128 stands for zero in the data rows.
Here are some points:
array([124, 139, 134, 116, 135, 126, 138, 148])
array([127, 151, 108, 111, 136, 143, 134, 136])
array([062, 140, 143, 193, 158, 067, 156, 156])
array([125, 121, 112, 113, 126, 135, 130, 131])
array([155, 107, 123, 149, 104, 124, 109, 128])
array([126, 109, 127, 105, 122, 136, 124, 123])
array([140, 059, 238, 131, 077, 082, 080, 007])
array([130, 132, 109, 117, 130, 128, 131, 134])
array([126, 180, 188, 107, 135, 139, 133, 176])
array([121, 114, 117, 106, 130, 147, 127, 127])
array([125, 084, 111, 116, 120, 145, 122, 133])
array([113, 149, 127, 135, 142, 132, 143, 134])
array([121, 144, 130, 107, 131, 147, 125, 127])
array([255, 126, 124, 255, 123, 000, 124, 123])
Here are 10 more points, each followed by its number:
array([155, 109, 142, 160, 110, 093, 104, 111]) 0
array([255, 060, 255, 255, 000, 000, 000, 000]) 1
array([127, 112, 127, 115, 130, 141, 126, 130]) 2
array([130, 139, 121, 112, 134, 147, 135, 134]) 3
array([126, 091, 090, 106, 123, 137, 126, 121]) 4
array([126, 112, 118, 117, 125, 134, 124, 128]) 5
array([124, 108, 141, 106, 126, 129, 123, 114]) 6
array([120, 118, 112, 107, 128, 140, 128, 131]) 7
array([121, 087, 101, 115, 109, 137, 115, 134]) 8
array([127, 136, 119, 108, 130, 149, 131, 131]) 9
Which two of these numbered points are nearest to each point below, ignoring the 2 directions in which the first points spread most? Their numbers follow each, nearest first.
array([095, 090, 099, 153, 093, 129, 093, 128]) > 8 0
array([132, 136, 107, 114, 129, 121, 131, 140]) > 7 5
array([128, 092, 131, 112, 131, 157, 132, 135]) > 2 5
array([078, 159, 171, 174, 175, 067, 174, 182]) > 6 0
array([124, 098, 126, 110, 135, 152, 131, 128]) > 2 5
array([134, 101, 140, 112, 133, 153, 139, 127]) > 2 6
array([051, 155, 172, 194, 188, 050, 191, 191]) > 6 0
array([115, 206, 145, 125, 168, 137, 171, 137]) > 3 9
array([126, 139, 131, 123, 132, 132, 130, 135]) > 3 9
array([120, 087, 098, 113, 125, 141, 122, 124]) > 4 8
array([122, 135, 111, 100, 129, 147, 130, 131]) > 9 3
array([124, 133, 121, 107, 136, 148, 129, 133]) > 9 3
array([189, 093, 158, 179, 069, 084, 079, 106]) > 0 5
array([120, 124, 120, 112, 141, 163, 135, 131]) > 2 3
array([127, 145, 121, 109, 133, 150, 135, 133]) > 3 9
